Named turns come first, each shown by rows before and after it. Which turns, in which order, take the first row of each pair that follows to the second? Write the first one first, as in the answered first pair.
Seg:
[  7,   5,   1,  -4,   3,  17,   8,   8,   6,   4,  -3,  -1,   0,   3,  13,
  13, -15,  -5,  -2,  10,   5] |-> [ 12,   6,  -1, -15,  -5,  13,   7,   6,   6,   5,  -5,   5,  -1,  -4,   8,
   7, -17,   4,  -7,  13,  -1]
[ -6, -17,  -9,   8,  20,  11,  13, -10,  -9, -10,  -3,  19,  10,  10,  21,
 -15,   5,  20,  18,  23,  28] |-> [ -4, -13,  -9,   6,  18,  11,  12,  -7,  -7,  -7,  -5,  16,   1,   3,  22,
 -14,  -3,  22,  23,  28,  31]
[ -3,  20,   7,   3,  11,  18,  10,  16,  -3,  35,  16,  -6,  -4,   4,  39,
  22,  -6, -16,   7,   6,  14] |-> [  1,  26,  -1,  -9,   5,   9,   5,  17,   1,  29,  14,   8,  -2,  -9,  29,
  12, -25,  -7,   6,  19,   1]
[  4,  -6,   4,  -9,   5,  -5,  14, -11,   8, -18, -13, -19,   5,   2,   3,
   1,  26,  11, -31, -24,   3] |-> [  6,  -3,   5,  -2,  13,   9,  13, -13,   6,  -9, -12, -29,  -2,  10,  11,
  11,  28,   0, -25, -16,  19]
vabi:
[ -1,   6,  -8,  -8,  -2,   9,   4,   1,   2,   6, -14,  -9,  -2,  10,  16,
   0,  14,   8,   8,  -3,   5] |-> [  2,   9, -15, -19,  -2,  11,   2,   4,   1,   9, -16,  -4,  -4,   5,  13,
   2,  12,  13,  13,   6,  -1]
[ -6,  -5, -13,  -6,   8, -17,  -8,  -8,  16, -18, -11, -16,  17,  15,  11,
 -20,   8,  13,  29,   3,   3] |-> [ -2,   0, -22, -11,   1, -13, -10,  -1,  20,  -8,  -2,  -5,  12,  -1,   6,
 -17, -12,  13,  36,  20,  -6]
[  4,  -2,   5,   3, -11,  -2,  -9,   2,  -8,  -6,  -5,  10,   4,  -1,  -5,
   4, -11,   0, -20,  -4, -14] |-> [  5,   1,  11,   8,  -1,  -7,  -2,   8,   0,  -9,  -4,  -2,   7,   5,  11,
  10,  -7,  -3, -17,  -4,  -3]
Fel:
[ -5,  17,   6,   7,  -3, -12,  -3,   8,   9, -18,   4,   4,   2,  10,  12,
 -11, -16, -21,  -2,   0,  16] |-> [ -3,  12, -10, -20, -12, -11,  -4,   0,   8, -15,  -9,  11,  10,  -7,   3,
 -20,  -4,  -6,  -9,  -4,   6]
[ 16,  19,  -6, -19,  -5, -11,  -3,  13, -18,  12,   3,  16, -11, -20,  -3,
 -16, -39,  -2, -22,  28, -31] |-> [ 15,  16,   2,  -1,   1,  -7,   2,  17, -15,   8,  10,  10, -14,  -9,   1,
 -10, -45,  -7, -15,  32, -26]
[ -6,  18,  12,   9,   0,   1,   5,  21,   6,   8,   7,  -1, -13,  -4,  18,
  12, -26,  -6,  -3,  20,   1] |-> [-10,   1,   7, -11,  -5, -29, -12,  14,  20,  -9, -10,  -3,  11, -11,  -5,
 -10, -23,   4,  -9,  11, -21]
[  1,  12, -19, -29, -17,  -4,  -6,  -3, -18,   5,  -9,  22,   4, -27, -15,
  -9,   8,   8, -10,  -6, -17] |-> [  4,  12,   6,  25,   0,  11,   9,   9, -23,  11,  15,  12, -16,   7,  14,
  11, -26, -21,   1,   9,   9]
til:
[  9,   5,  10, -36,  -5, -31,  -4,   6, -19, -27,  13,  -3,   2,  14,  11,
  -7, -12,  -8, -21, -25, -22] |-> [  9,   4,  14, -19,  -6, -26,  -5,   4, -20, -21,  27,   4,  -5,  14,  11,
 -10, -27, -19, -16, -12, -21]
[ -6,  12,   7,  -6,  -5,   3,   5,  -1,  -3, -24,  -2,  18,  -9,  -4,   6,
 -11,   7,  27, -49,   1, -19] |-> [ -2,   8,  16,  27,   4,   5,   3,   1, -10, -25,  20,  19, -23,  10,  10,
 -10, -15,  13, -26,  12,  -9]
[  1, -20,   3,  16,  -1,   1,   3, -17,  -5, -19,  18,   3,  -5,   5, -24,
   3,  14,   7, -17, -20,  -9] |-> [ -2, -18,   8,  21,   7,  -2,  -2, -12,   1, -21,  13,  -3,  -8,  16, -21,
  -4,  13,   7,  -9, -19,  -6]
[ -7,  -6,  -4, -17,  12,  -6,   1,   1,   8,  -1, -15, -11,  21,  -5,   2,
  -6,  23,   7,   9, -12,  11] |-> [  1,   1, -12, -16,  -3,   2,  -4,  -2, -16,  11,  11,  21,   4, -19, -13,
 -11,  -2,   8,   3,   2,  -9]
Fedub:
[  2, -17,  17,  24,   9,  -1,   6,  -5,  -2,  -5,  10, -21,  -6,  27,  -1,
  -1,  15, -11,   1, -18,  26] |-> [ 10, -18,  19,  24,   2,   3,   5, -11, -16,  -7,  24,   1, -16,  12, -17,
   2,  13,  -9, -15, -15,   8]
[-15,  10,  -4, -15,  14,  20,  22,   9,   8,  13, -25, -31,   6,   7,  25,
   7,  19,  -6,  24, -16,  25] |-> [ -5,   8, -10,  -9,   6,  45,  20, -12, -25,  23,   3,  -1, -18,   1,  -2,
   9,  39,  -1,  11, -10,  24]
[  3,  -4,  23,  30,   8,  -2,   3,  11,   3,  -9,  11, -10, -12,  19,  14,
   4, -16,  -3, -12,  -2,  13] |-> [  4,  -8,  24,  29,  10,  -3,   5,   6,   3, -10,  18,  -7, -18,  21,   5,
   2, -10,  -5,  -9,  -3,  15]
Then:
Between the rows of a pair lie 2 to 3 turns.
[ -4,  -8,   5,  19,  13, -28, -12,   0,   0, -18,  -4,  -4,   9,  11,   8,
  10,  25,   7, -16,  -6,  11] |-> [ -4, -10,   1,  29,  11, -21, -21,   2,  -6, -12,  17,  13,  -3,  12,   0,
   3,  -1,  -4,  16,  15,   4] : vabi then vabi then til
[  1,  -3, -10, -23, -16,   1,   9,  -5,  -8,   6, -10,  10,  -5, -20, -22,
  -1,   4,   8, -15, -14,  -7] |-> [  2,  -2, -11,  -4,  -8,  16,   9,  -7, -26,  18,  11,  15, -17, -13, -12,
   2,  -8,   3,   4,  -1,  -3] : til then Fel then Fel
[ 17,   7,   8, -15,  -5,  -3,  10,  -1, -10,   4, -28,  -4,  -2,  -3,   1,
  29,  20,  12, -69, -20,   5] |-> [ 18,  16,   5, -16, -15, -34, -12,  13,   6,  -6, -24,   6,   6,  -9,  -3,
  13, -23,   8, -61,  -1, -18] : til then Fedub then Fel
[-10,  -3,  21,   7,   3, -20,   9,   5,   7, -20, -10, -23,   8,   9,  32,
  17,  25,   3, -50, -19,  -9] |-> [ -1,  -7,  -4, -15, -12, -27, -12,  -8,  -6, -21,  -4,  15,   2, -15, -13,
 -13,  27,  22, -38, -18, -41] : til then til then Fel
[ -4,  19, -26, -25,  -3,  27,  17,   1,  -3,  18, -20, -15,   6, -23,  21,
   8,  11,   4,  17,  15,   2] |-> [-17,  -4, -26, -23,  -7, -20, -14, -18,  10,  -7, -17,  -8,  21, -19, -18,
 -25,  11,  12,  10,   0, -21] : Fedub then Fel then Fel
